In the data rows, 50 means zero.
Here is a table of points, one per row:
64;51;57;71;72;57;56;58;65;64;47;74;80;69;68;58;68;57;50;46;63;66;59;60;65;46;63;49;43;70;52;71;59;51;62;63;73;55;69;56;70;67;74;59;62;67;69;55;63;63;64;42;64;61;67;64;43;47;68;67;76;72;54;43
71;66;67;81;72;62;65;51;66;57;47;77;54;59;54;70;66;62;47;76;51;63;70;74;61;80;59;77;69;70;54;72;64;68;58;59;69;68;59;56;65;74;65;67;71;53;55;65;66;71;73;63;59;41;49;64;75;59;71;60;62;60;62;54
59;43;68;65;41;55;69;46;56;63;66;43;58;69;65;70;60;58;54;55;41;42;59;63;43;56;55;64;66;49;57;62;52;55;53;70;61;64;60;59;63;60;46;62;60;61;63;68;51;45;41;66;61;49;55;67;46;64;52;60;70;50;66;44
63;54;63;57;56;77;77;66;69;54;55;71;51;44;47;73;64;70;62;62;65;46;63;65;56;64;71;65;72;58;59;73;43;52;62;79;61;53;66;72;55;65;45;60;55;71;61;48;67;45;66;67;45;47;64;56;65;54;66;68;60;67;56;45
41;58;78;60;55;61;49;76;54;55;61;63;69;59;54;46;63;61;62;58;54;69;45;54;65;72;68;48;69;70;52;63;64;44;68;60;50;72;55;64;68;75;51;66;56;50;57;57;64;58;57;52;64;56;59;62;69;59;44;69;75;41;65;68
56;46;53;53;74;56;57;53;42;59;65;62;63;59;54;65;43;41;53;69;65;56;44;65;42;60;70;53;59;67;69;51;56;42;66;53;60;69;54;52;64;60;68;55;49;72;56;70;61;49;68;51;71;53;57;47;62;71;71;53;65;55;74;58
51;65;67;54;65;71;55;74;66;59;63;57;68;67;65;58;65;48;59;65;68;64;52;67;61;75;50;57;52;61;62;68;56;71;54;41;62;74;59;64;43;43;67;59;43;67;43;57;52;76;68;65;67;62;65;65;64;55;69;67;46;73;68;64
55;44;49;66;65;54;51;45;67;43;56;66;59;62;67;64;71;72;74;60;65;60;60;64;53;59;55;61;60;67;54;62;52;79;66;64;78;57;67;75;48;54;66;68;63;49;50;54;44;55;65;61;64;64;66;50;53;71;47;70;71;59;60;76
53;65;58;60;67;73;64;73;55;59;65;46;63;58;66;60;42;68;67;64;69;56;66;72;68;60;59;53;49;60;60;62;61;75;43;62;38;52;65;62;66;55;64;60;61;59;42;69;63;74;70;70;68;45;53;71;53;68;50;41;69;65;67;61
72;56;55;73;45;53;67;66;53;54;56;61;46;66;63;70;60;70;71;73;72;43;80;53;63;68;54;60;77;66;70;64;64;64;60;43;52;58;71;66;64;61;58;72;64;73;59;62;68;70;64;37;42;62;78;52;81;57;59;59;65;67;55;75
43;60;62;54;56;58;44;44;71;62;61;70;57;61;66;68;64;65;64;39;50;64;62;59;44;62;60;60;64;65;59;65;67;69;71;52;58;45;44;64;58;51;54;74;56;58;54;68;84;61;65;58;67;66;69;59;70;73;66;58;56;74;52;65
59;59;72;65;54;58;43;60;53;61;66;56;69;55;61;38;59;68;58;57;51;58;53;74;71;50;55;65;74;73;42;75;56;57;64;67;73;45;66;77;62;59;70;65;64;63;66;68;54;59;63;57;65;76;69;61;58;78;68;40;57;67;58;59
74;70;41;64;63;61;69;74;69;43;74;67;69;51;71;62;69;46;56;69;52;58;70;78;56;75;70;68;71;65;52;61;58;69;58;43;58;78;67;54;56;64;54;54;69;41;62;56;62;58;61;51;56;59;65;59;67;65;70;48;46;54;58;44
45;45;47;67;66;46;68;47;64;69;57;52;74;53;43;65;41;63;59;68;60;68;47;43;57;61;69;69;66;71;58;59;67;58;69;52;56;60;56;57;74;55;58;75;62;58;53;60;44;62;63;56;59;68;64;70;51;61;66;68;53;53;75;60
52;75;51;61;73;69;45;54;67;61;62;54;73;68;40;53;56;64;55;44;68;44;65;41;56;79;71;65;62;57;63;60;63;75;61;54;61;65;56;56;66;66;77;46;69;49;67;62;60;58;44;66;42;56;62;70;61;66;74;52;66;67;44;47
56;44;67;51;62;81;68;72;60;61;57;61;60;58;56;52;55;57;71;53;60;73;56;59;65;63;61;55;55;48;48;41;68;74;57;72;79;69;62;46;61;58;66;65;71;62;63;77;65;74;54;44;69;65;74;57;54;63;59;70;56;65;65;70
54;53;56;54;64;47;66;49;50;61;77;67;52;57;54;64;69;75;53;60;62;65;43;65;48;52;69;51;57;51;55;76;57;63;58;48;62;60;51;77;50;54;68;75;73;71;73;58;57;66;70;66;61;71;62;63;69;73;65;58;77;48;40;63
56;49;82;42;62;43;49;64;47;41;49;65;62;58;60;70;58;66;54;58;46;70;56;46;55;46;57;68;63;71;53;42;58;63;54;62;62;59;48;41;66;54;58;42;62;62;66;61;53;62;61;63;60;65;68;64;59;56;67;66;70;55;68;60
60;64;74;43;60;57;60;50;81;53;57;49;44;60;62;65;62;58;59;66;66;52;69;72;61;55;64;49;63;55;61;66;71;41;61;57;46;69;78;62;62;56;69;69;69;48;71;71;46;47;55;53;73;61;52;63;64;51;90;59;70;52;53;84
67;66;61;66;67;62;67;62;62;48;53;70;74;61;59;74;74;59;82;69;66;64;68;56;64;54;51;59;74;42;67;47;44;53;79;62;66;59;43;57;72;67;57;70;62;50;42;57;59;68;67;60;59;66;69;52;69;56;65;41;55;61;57;51
70;66;71;49;59;56;65;65;73;60;63;71;68;62;56;68;79;44;62;80;76;65;70;59;55;71;60;65;67;59;41;65;46;71;63;62;44;67;67;60;63;76;64;67;68;71;68;70;66;44;74;67;66;54;51;63;72;71;61;61;42;61;54;53
55;56;46;50;64;52;43;41;63;64;58;63;57;74;51;47;57;45;64;68;61;58;65;72;78;57;71;60;44;52;68;53;62;54;55;54;61;60;62;61;63;72;70;50;60;54;65;61;72;64;48;67;45;67;77;57;76;51;41;74;66;72;61;52
53;70;47;70;53;68;61;58;59;68;62;70;51;75;68;46;68;62;61;66;59;58;50;46;70;52;83;71;62;65;67;60;63;69;53;50;61;43;68;56;69;57;70;45;62;55;69;45;59;54;68;59;64;39;68;59;61;43;58;65;58;69;44;70
70;70;60;66;64;44;49;58;64;69;50;66;63;67;60;53;60;44;45;57;66;64;46;43;54;50;72;65;46;51;61;64;70;65;59;73;65;66;64;68;59;56;51;56;70;44;75;52;62;55;63;50;61;58;51;73;71;63;56;41;65;75;62;59
62;62;51;58;67;63;55;60;49;49;67;68;71;66;60;68;73;75;57;59;57;50;68;74;58;68;72;57;56;66;60;71;54;76;67;65;60;53;43;72;58;63;57;57;58;55;70;80;55;53;59;61;76;69;76;82;62;72;71;47;42;65;70;70
59;49;72;57;69;66;73;52;46;42;61;48;73;52;52;44;66;54;72;55;46;81;68;44;53;43;57;60;51;65;62;67;65;59;65;54;66;61;51;62;68;73;53;46;52;59;55;51;63;63;52;56;75;55;58;64;72;71;63;74;61;65;70;66
66;72;61;52;40;58;67;59;67;53;71;74;64;42;63;68;57;55;64;69;66;64;63;64;58;69;67;59;71;63;69;74;62;69;61;66;59;58;63;69;72;66;64;74;66;74;69;72;50;56;46;64;68;58;69;41;67;50;68;61;77;64;63;59
65;69;62;65;51;42;65;41;54;54;73;43;64;65;62;50;61;63;58;54;59;57;64;54;65;69;64;63;63;64;63;50;40;64;42;64;54;64;51;66;67;62;57;44;59;69;50;56;57;61;75;52;71;67;51;59;56;50;69;75;63;44;55;52
74;58;66;42;68;55;70;76;68;73;61;64;55;46;54;65;66;54;82;50;56;60;72;62;58;62;56;72;60;79;62;65;54;57;65;64;77;68;48;53;67;74;60;62;68;65;66;57;53;58;63;62;53;59;50;60;74;42;57;42;66;65;52;62
73;70;72;61;65;64;68;57;61;64;69;57;53;68;69;67;57;64;63;58;68;67;59;59;67;64;73;58;67;66;68;57;71;44;57;67;72;53;74;44;42;69;57;68;42;61;62;59;66;76;64;70;65;70;61;74;43;61;57;57;55;61;64;54
56;66;60;56;59;62;77;62;64;69;45;54;72;64;76;50;61;72;59;57;66;42;59;60;69;56;60;66;53;64;75;60;75;66;69;63;54;64;71;53;42;64;58;53;54;74;52;76;63;66;62;67;54;66;56;40;62;59;52;63;51;49;60;58
66;63;46;38;68;60;61;71;57;64;45;51;55;74;69;61;67;60;55;53;55;58;60;46;73;68;64;79;65;57;83;58;50;57;63;54;58;43;75;78;75;53;76;63;61;45;66;60;66;62;46;54;62;55;60;57;62;66;60;66;64;66;62;52
60;61;57;82;79;44;57;67;70;66;56;62;65;61;71;63;66;45;67;45;62;61;44;64;72;63;70;61;47;52;58;55;62;65;76;69;47;62;59;67;74;72;64;46;68;65;67;58;51;60;46;63;52;52;71;68;51;73;70;70;74;65;53;58
60;57;73;68;60;66;74;54;66;68;58;70;61;63;78;53;42;67;66;64;73;76;72;66;66;68;55;53;66;53;57;65;65;44;55;70;70;51;45;56;61;41;70;43;47;60;66;50;67;63;50;64;51;63;66;60;62;62;53;69;51;57;60;66
53;68;54;64;67;70;59;62;56;75;75;55;59;51;67;78;59;65;56;52;66;67;71;62;64;41;54;46;73;55;56;60;74;63;48;59;64;67;65;71;47;45;53;42;55;75;62;77;57;66;58;65;58;60;58;57;59;61;51;65;62;60;65;49
64;56;69;82;59;68;48;74;66;70;72;43;49;68;66;76;47;68;57;62;57;74;63;56;66;67;72;62;51;46;74;54;56;65;49;61;62;74;68;58;58;59;63;65;64;70;73;54;66;61;72;68;65;73;44;38;63;67;62;46;57;68;74;73
49;75;55;57;57;68;70;62;40;61;61;65;47;58;75;68;55;48;52;58;63;61;69;60;63;53;53;54;55;65;56;65;66;63;63;64;71;66;65;47;72;59;67;64;67;65;56;50;72;67;42;76;59;66;65;63;44;61;53;55;49;51;64;61
67;57;61;60;54;78;52;67;43;72;64;63;62;58;71;50;61;72;64;54;71;49;64;64;62;54;53;57;65;63;71;56;72;44;54;73;63;64;50;57;46;64;45;67;71;59;68;58;69;61;72;75;59;55;60;52;45;59;68;76;52;60;66;57
69;71;64;70;67;64;61;60;49;53;70;62;53;73;42;55;67;67;50;55;62;74;54;70;43;69;49;68;64;63;59;63;65;55;69;69;41;42;60;61;59;53;57;66;71;61;55;60;43;44;74;68;63;79;52;64;62;56;54;62;57;77;53;74
71;63;61;80;44;65;66;75;60;56;80;67;49;76;64;57;56;58;62;61;70;69;52;49;70;64;51;80;55;47;65;54;68;52;50;67;67;73;65;61;57;47;72;62;43;67;60;71;62;60;67;76;69;69;63;74;72;53;64;53;65;42;63;72
59;56;55;57;55;67;62;65;58;73;67;65;55;42;69;42;65;59;63;64;54;61;54;66;57;58;44;44;65;52;72;62;66;64;57;67;69;48;75;45;63;60;44;45;55;71;57;66;77;66;54;69;42;68;40;72;57;59;68;61;69;54;66;64
Along one direction, these points spread out more than along any other. Take the direction at right angles to it along which they spread out most. Go by this last direction. For each point below, how far along it does it lie, from 0 to 99? 50 is the average, and the first point above lies past it. One standard deviation of the points above along it is 16.
53;68;54;64;67;70;59;62;56;75;75;55;59;51;67;78;59;65;56;52;66;67;71;62;64;41;54;46;73;55;56;60;74;63;48;59;64;67;65;71;47;45;53;42;55;75;62;77;57;66;58;65;58;60;58;57;59;61;51;65;62;60;65;49 : 44
73;70;72;61;65;64;68;57;61;64;69;57;53;68;69;67;57;64;63;58;68;67;59;59;67;64;73;58;67;66;68;57;71;44;57;67;72;53;74;44;42;69;57;68;42;61;62;59;66;76;64;70;65;70;61;74;43;61;57;57;55;61;64;54 : 41
49;75;55;57;57;68;70;62;40;61;61;65;47;58;75;68;55;48;52;58;63;61;69;60;63;53;53;54;55;65;56;65;66;63;63;64;71;66;65;47;72;59;67;64;67;65;56;50;72;67;42;76;59;66;65;63;44;61;53;55;49;51;64;61 : 49
51;65;67;54;65;71;55;74;66;59;63;57;68;67;65;58;65;48;59;65;68;64;52;67;61;75;50;57;52;61;62;68;56;71;54;41;62;74;59;64;43;43;67;59;43;67;43;57;52;76;68;65;67;62;65;65;64;55;69;67;46;73;68;64 : 41
55;56;46;50;64;52;43;41;63;64;58;63;57;74;51;47;57;45;64;68;61;58;65;72;78;57;71;60;44;52;68;53;62;54;55;54;61;60;62;61;63;72;70;50;60;54;65;61;72;64;48;67;45;67;77;57;76;51;41;74;66;72;61;52 : 72
43;60;62;54;56;58;44;44;71;62;61;70;57;61;66;68;64;65;64;39;50;64;62;59;44;62;60;60;64;65;59;65;67;69;71;52;58;45;44;64;58;51;54;74;56;58;54;68;84;61;65;58;67;66;69;59;70;73;66;58;56;74;52;65 : 56
60;57;73;68;60;66;74;54;66;68;58;70;61;63;78;53;42;67;66;64;73;76;72;66;66;68;55;53;66;53;57;65;65;44;55;70;70;51;45;56;61;41;70;43;47;60;66;50;67;63;50;64;51;63;66;60;62;62;53;69;51;57;60;66 : 50
74;70;41;64;63;61;69;74;69;43;74;67;69;51;71;62;69;46;56;69;52;58;70;78;56;75;70;68;71;65;52;61;58;69;58;43;58;78;67;54;56;64;54;54;69;41;62;56;62;58;61;51;56;59;65;59;67;65;70;48;46;54;58;44 : 27
67;66;61;66;67;62;67;62;62;48;53;70;74;61;59;74;74;59;82;69;66;64;68;56;64;54;51;59;74;42;67;47;44;53;79;62;66;59;43;57;72;67;57;70;62;50;42;57;59;68;67;60;59;66;69;52;69;56;65;41;55;61;57;51 : 36
54;53;56;54;64;47;66;49;50;61;77;67;52;57;54;64;69;75;53;60;62;65;43;65;48;52;69;51;57;51;55;76;57;63;58;48;62;60;51;77;50;54;68;75;73;71;73;58;57;66;70;66;61;71;62;63;69;73;65;58;77;48;40;63 : 53
64;56;69;82;59;68;48;74;66;70;72;43;49;68;66;76;47;68;57;62;57;74;63;56;66;67;72;62;51;46;74;54;56;65;49;61;62;74;68;58;58;59;63;65;64;70;73;54;66;61;72;68;65;73;44;38;63;67;62;46;57;68;74;73 : 34
74;58;66;42;68;55;70;76;68;73;61;64;55;46;54;65;66;54;82;50;56;60;72;62;58;62;56;72;60;79;62;65;54;57;65;64;77;68;48;53;67;74;60;62;68;65;66;57;53;58;63;62;53;59;50;60;74;42;57;42;66;65;52;62 : 36
69;71;64;70;67;64;61;60;49;53;70;62;53;73;42;55;67;67;50;55;62;74;54;70;43;69;49;68;64;63;59;63;65;55;69;69;41;42;60;61;59;53;57;66;71;61;55;60;43;44;74;68;63;79;52;64;62;56;54;62;57;77;53;74 : 42
